In the data rows, the value 128 means zero.
Here are some points:
[150. 123. 128. 118. 143. 127. 111. 128. 110. 117. 133. 117.]
[85. 126. 178. 156. 120. 157. 150. 118. 164. 154. 149. 121.]
[96. 106. 138. 139. 156. 149. 130. 113. 137. 121. 92. 149.]
[137. 143. 144. 98. 109. 108. 125. 126. 120. 120. 139. 104.]
[131. 115. 102. 120. 141. 122. 122. 125. 116. 110. 91. 150.]
[140. 142. 141. 97. 111. 107. 120. 129. 118. 117. 140. 104.]
[117. 118. 107. 172. 141. 152. 145. 134. 147. 150. 123. 159.]
[127. 118. 92. 110. 132. 109. 125. 121. 117. 105. 76. 156.]
[145. 180. 42. 66. 31. 24. 174. 150. 127. 126. 94. 155.]
[167. 150. 64. 92. 97. 76. 131. 147. 104. 119. 111. 140.]
[85. 123. 219. 213. 145. 211. 143. 129. 182. 191. 218. 96.]
[137. 123. 141. 116. 146. 131. 106. 122. 112. 110. 126. 115.]
[119. 117. 141. 185. 153. 176. 133. 134. 148. 160. 163. 130.]
[87. 94. 146. 150. 167. 163. 124. 103. 141. 112. 82. 150.]
[123. 119. 149. 148. 148. 154. 122. 125. 134. 133. 144. 124.]
[122. 128. 92. 125. 118. 111. 141. 129. 132. 126. 95. 164.]
[93. 104. 172. 179. 163. 185. 128. 115. 155. 144. 142. 130.]
[131. 95. 139. 130. 187. 157. 93. 113. 107. 93. 98. 132.]
[179. 157. 136. 108. 103. 107. 115. 157. 108. 142. 198. 76.]
[87. 114. 41. 202. 131. 145. 185. 139. 172. 168. 75. 226.]
[132. 108. 166. 152. 171. 171. 100. 119. 119. 122. 153. 106.]
[113. 119. 109. 149. 136. 137. 137. 127. 140. 133. 106. 156.]
[125. 101. 139. 176. 178. 179. 115. 122. 131. 138. 141. 133.]
[120. 121. 126. 170. 144. 157. 139. 135. 144. 149. 141. 141.]
[129. 173. 187. 19. 49. 53. 123. 114. 113. 97. 141. 63.]
[112. 117. 73. 117. 124. 107. 144. 121. 127. 109. 57. 178.]
[132. 137. 148. 115. 118. 121. 124. 125. 123. 126. 145. 105.]
[124. 161. 209. 38. 66. 77. 119. 112. 118. 104. 162. 52.]
[131. 146. 109. 136. 97. 115. 152. 142. 142. 153. 147. 136.]
[134. 106. 140. 141. 173. 158. 103. 119. 113. 114. 125. 125.]
[148. 95. 1. 132. 165. 107. 128. 130. 99. 93. 14. 221.]
[132. 118. 74. 156. 141. 134. 139. 139. 133. 140. 105. 170.]
[139. 103. 163. 144. 183. 169. 93. 120. 111. 116. 144. 108.]
[171. 155. 138. 103. 106. 106. 116. 145. 109. 134. 185. 83.]
[181. 158. 76. 68. 89. 61. 121. 145. 94. 111. 127. 119.]
[133. 116. 108. 170. 153. 152. 132. 139. 138. 147. 136. 145.]
[134. 114. 118. 186. 161. 173. 128. 141. 139. 153. 157. 142.]
[147. 110. 132. 135. 167. 145. 100. 124. 107. 113. 127. 122.]
[135. 171. 56. 65. 40. 34. 169. 141. 130. 122. 85. 157.]
[88. 118. 154. 121. 126. 132. 139. 109. 143. 119. 98. 134.]
[125. 115. 87. 121. 135. 115. 129. 124. 119. 109. 74. 163.]
[107. 117. 45. 197. 134. 146. 174. 144. 162. 163. 86. 214.]
[105. 101. 124. 138. 160. 145. 120. 110. 129. 110. 80. 154.]
[71. 131. 195. 87. 97. 114. 140. 96. 148. 107. 104. 110.]
[121. 139. 126. 109. 104. 108. 141. 127. 133. 130. 118. 130.]
[163. 147. 110. 104. 112. 101. 120. 142. 110. 127. 149. 111.]
[176. 190. 115. 55. 39. 47. 139. 155. 113. 136. 181. 81.]
[53. 131. 208. 82. 93. 116. 146. 88. 157. 107. 93. 112.]
[101. 130. 170. 190. 125. 175. 151. 134. 170. 180. 186. 120.]
[165. 159. 82. 68. 77. 58. 129. 142. 102. 111. 116. 121.]
[165. 155. 61. 81. 83. 63. 139. 147. 106. 116. 110. 142.]
[112. 147. 66. 109. 66. 74. 176. 136. 148. 140. 86. 172.]
[137. 132. 105. 156. 125. 136. 140. 142. 141. 152. 145. 138.]
[124. 115. 152. 167. 155. 168. 123. 130. 136. 145. 156. 120.]
[113. 123. 115. 165. 141. 151. 141. 132. 147. 143. 125. 152.]
[102. 139. 141. 140. 102. 128. 154. 128. 154. 148. 137. 129.]
[140. 104. 161. 133. 180. 160. 90. 118. 108. 108. 135. 107.]
[135. 105. 20. 116. 146. 95. 128. 126. 104. 90. 16. 208.]
[137. 133. 98. 122. 118. 111. 135. 134. 124. 128. 117. 142.]
[129. 141. 107. 139. 106. 117. 147. 140. 138. 148. 141. 138.]
[175. 149. 110. 91. 110. 94. 112. 140. 98. 118. 152. 101.]
[126. 147. 115. 142. 94. 118. 152. 143. 147. 156. 151. 132.]
[139. 94. 17. 123. 166. 105. 124. 125. 98. 86. 11. 213.]
[135. 113. 100. 182. 161. 162. 131. 139. 136. 146. 140. 153.]
[143. 117. 94. 155. 153. 141. 126. 137. 124. 133. 119. 154.]
[147. 117. 125. 137. 155. 141. 109. 130. 113. 122. 136. 123.]
[86. 120. 150. 127. 119. 133. 142. 111. 148. 124. 101. 140.]
[154. 125. 114. 128. 144. 129. 111. 137. 110. 124. 136. 123.]
[132. 116. 98. 155. 150. 143. 127. 132. 129. 134. 114. 154.]
[149. 138. 104. 110. 116. 100. 126. 136. 120. 123. 126. 128.]
[141. 126. 103. 180. 142. 154. 140. 151. 143. 159. 162. 142.]
[161. 142. 89. 101. 116. 94. 120. 140. 104. 115. 119. 129.]
[89. 126. 176. 151. 126. 156. 142. 118. 157. 148. 146. 118.]
[135. 120. 97. 126. 140. 124. 125. 128. 119. 116. 98. 150.]
Here are 24 more points, each followed by its number:
[137. 104. 160. 106. 170. 145. 82. 109. 95. 86. 113. 105.] 0
[142. 100. 10. 119. 158. 99. 129. 128. 100. 89. 11. 215.] 1
[154. 138. 58. 73. 109. 66. 127. 132. 97. 92. 65. 155.] 2
[116. 140. 94. 139. 102. 114. 157. 137. 144. 145. 120. 155.] 3
[148. 110. 152. 101. 166. 135. 86. 114. 92. 90. 120. 104.] 4
[91. 130. 150. 165. 118. 153. 154. 128. 165. 159. 148. 133.] 5
[161. 150. 95. 89. 96. 81. 126. 143. 107. 117. 126. 122.] 6
[120. 124. 147. 175. 147. 169. 132. 135. 148. 156. 164. 124.] 7
[91. 131. 197. 187. 127. 184. 148. 127. 176. 177. 196. 105.] 8
[98. 99. 141. 140. 161. 154. 121. 111. 133. 110. 88. 147.] 9
[105. 107. 155. 158. 157. 166. 123. 117. 138. 132. 126. 131.] 10
[130. 137. 115. 142. 115. 125. 142. 138. 140. 145. 142. 136.] 11
[126. 114. 82. 129. 139. 118. 131. 127. 121. 115. 77. 169.] 12
[130. 123. 104. 93. 126. 100. 122. 118. 111. 98. 82. 142.] 13
[167. 155. 149. 113. 108. 112. 119. 147. 116. 143. 195. 80.] 14
[64. 140. 211. 78. 79. 106. 149. 93. 155. 111. 109. 102.] 15
[115. 117. 106. 136. 135. 126. 134. 123. 132. 122. 94. 155.] 16
[118. 114. 167. 144. 156. 160. 113. 118. 128. 125. 141. 115.] 17
[86. 122. 168. 167. 129. 164. 146. 121. 165. 154. 149. 128.] 18
[115. 113. 157. 146. 154. 158. 119. 119. 135. 128. 136. 120.] 19
[85. 90. 132. 159. 169. 159. 127. 105. 140. 115. 72. 169.] 20
[161. 143. 71. 71. 98. 61. 125. 136. 95. 98. 86. 141.] 21
[185. 157. 83. 66. 91. 65. 117. 145. 90. 106. 127. 113.] 22
[106. 127. 163. 142. 125. 146. 135. 124. 147. 141. 146. 118.] 23
Which three of these numbered points are nearest to each point below, looking only along the 4 directions in which the first points spread most? Their numbers follow each, nearest first.
[166. 153. 72. 95. 93. 74. 136. 145. 109. 121. 117. 133.] > 6 21 22
[157. 131. 117. 125. 132. 125. 116. 138. 116. 129. 148. 118.] > 11 6 14
[139. 127. 108. 152. 137. 141. 130. 138. 129. 140. 139. 138.] > 11 16 3
[115. 114. 158. 172. 148. 169. 131. 133. 147. 152. 162. 122.] > 7 18 19
[164. 144. 102. 80. 112. 85. 115. 136. 97. 106. 115. 114.] > 6 22 21
[116. 118. 144. 102. 134. 117. 115. 110. 120. 101. 95. 129.] > 13 16 9
[105. 110. 151. 157. 157. 166. 125. 119. 141. 132. 130. 133.] > 10 19 17
[80. 129. 190. 193. 126. 187. 152. 126. 179. 180. 183. 118.] > 8 18 5
[175. 147. 148. 113. 123. 124. 105. 146. 107. 134. 194. 79.] > 14 11 6
[106. 147. 98. 144. 85. 112. 175. 141. 159. 161. 125. 158.] > 3 11 5
[69. 139. 217. 62. 83. 106. 136. 88. 143. 100. 106. 91.] > 15 23 17
[148. 126. 146. 88. 138. 117. 97. 120. 98. 96. 125. 101.] > 4 0 13
[56. 133. 210. 85. 91. 119. 145. 91. 156. 111. 103. 108.] > 15 23 18
[102. 108. 164. 160. 156. 171. 126. 117. 144. 136. 138. 126.] > 10 19 17
[87. 121. 171. 162. 133. 166. 144. 119. 162. 153. 145. 130.] > 18 5 23
[134. 142. 112. 147. 106. 129. 148. 146. 143. 156. 155. 133.] > 11 3 5
[110. 115. 155. 192. 158. 184. 138. 131. 153. 161. 166. 129.] > 7 18 5
[166. 173. 104. 97. 68. 78. 143. 158. 119. 145. 171. 104.] > 6 14 22
[148. 97. 163. 139. 195. 173. 79. 116. 102. 103. 139. 109.] > 0 4 17
[149. 133. 145. 103. 132. 120. 105. 125. 107. 110. 138. 99.] > 4 0 17
[153. 137. 62. 74. 108. 67. 128. 131. 97. 93. 67. 154.] > 2 21 13
[163. 148. 115. 99. 111. 99. 117. 141. 107. 124. 151. 106.] > 6 14 22
[85. 115. 170. 173. 141. 174. 144. 118. 163. 151. 145. 131.] > 18 5 7
[181. 162. 72. 67. 81. 55. 126. 150. 97. 113. 127. 118.] > 22 6 21
[148. 137. 134. 99. 121. 106. 114. 128. 111. 117. 137. 107.] > 6 4 13
[133. 131. 130. 105. 126. 113. 120. 124. 117. 111. 119. 123.] > 13 16 11
[157. 118. 118. 123. 151. 129. 104. 130. 105. 112. 123. 124.] > 4 0 16
[114. 118. 111. 132. 135. 127. 136. 122. 130. 122. 97. 151.] > 16 12 9
[133. 119. 176. 113. 148. 142. 97. 115. 112. 110. 143. 97.] > 17 4 0
[118. 102. 113. 149. 162. 148. 119. 118. 125. 116. 90. 149.] > 9 16 20
[153. 131. 89. 150. 139. 130. 130. 148. 125. 142. 145. 139.] > 11 3 16
[149. 117. 122. 124. 156. 133. 103. 126. 107. 111. 136. 125.] > 4 0 19
[185. 159. 66. 59. 90. 55. 119. 149. 88. 102. 114. 123.] > 22 21 6
[103. 124. 86. 165. 121. 136. 161. 135. 156. 151. 102. 177.] > 3 16 11
[79. 102. 158. 137. 145. 151. 134. 102. 144. 121. 89. 145.] > 9 20 10
[61. 130. 207. 82. 96. 116. 140. 87. 150. 106. 97. 106.] > 15 23 9
[132. 102. 3. 135. 146. 100. 141. 131. 112. 101. 8. 226.] > 1 12 2
[120. 123. 134. 174. 144. 161. 136. 135. 148. 155. 154. 133.] > 7 5 18
[125. 108. 85. 133. 149. 126. 126. 124. 121. 113. 76. 168.] > 12 16 13
[147. 121. 164. 99. 149. 130. 94. 119. 101. 100. 142. 91.] > 4 0 17
[150. 132. 63. 68. 113. 67. 122. 127. 94. 84. 58. 154.] > 2 21 13
[186. 192. 105. 47. 41. 37. 132. 156. 100. 128. 175. 78.] > 22 6 14
[172. 155. 139. 122. 111. 119. 117. 152. 115. 146. 198. 84.] > 14 11 6
[80. 137. 211. 74. 93. 112. 132. 97. 142. 107. 118. 91.] > 15 23 17
[83. 123. 189. 199. 137. 189. 152. 128. 180. 178. 185. 121.] > 8 18 5
[115. 117. 81. 120. 128. 111. 140. 121. 126. 109. 63. 174.] > 12 16 13
[129. 95. 154. 107. 178. 145. 88. 105. 99. 81. 92. 121.] > 0 4 9
[86. 119. 197. 192. 146. 196. 141. 122. 169. 170. 184. 111.] > 8 18 7
[146. 128. 113. 180. 143. 157. 137. 152. 144. 165. 174. 132.] > 7 11 5
[120. 114. 99. 166. 147. 149. 137. 132. 141. 139. 113. 161.] > 16 11 12
[120. 127. 192. 183. 146. 188. 127. 134. 152. 169. 210. 91.] > 8 7 18
[100. 94. 132. 142. 169. 154. 116. 107. 129. 106. 79. 154.] > 9 20 16
[86. 137. 201. 68. 93. 106. 128. 101. 136. 101. 113. 95.] > 15 23 13
[81. 119. 182. 201. 140. 190. 153. 127. 179. 177. 179. 126.] > 8 18 5
[144. 115. 133. 120. 158. 136. 103. 122. 107. 108. 122. 118.] > 4 0 17
[171. 160. 150. 99. 102. 106. 114. 144. 107. 136. 196. 73.] > 14 6 11
[108. 142. 110. 90. 86. 84. 151. 122. 136. 115. 85. 147.] > 13 3 6
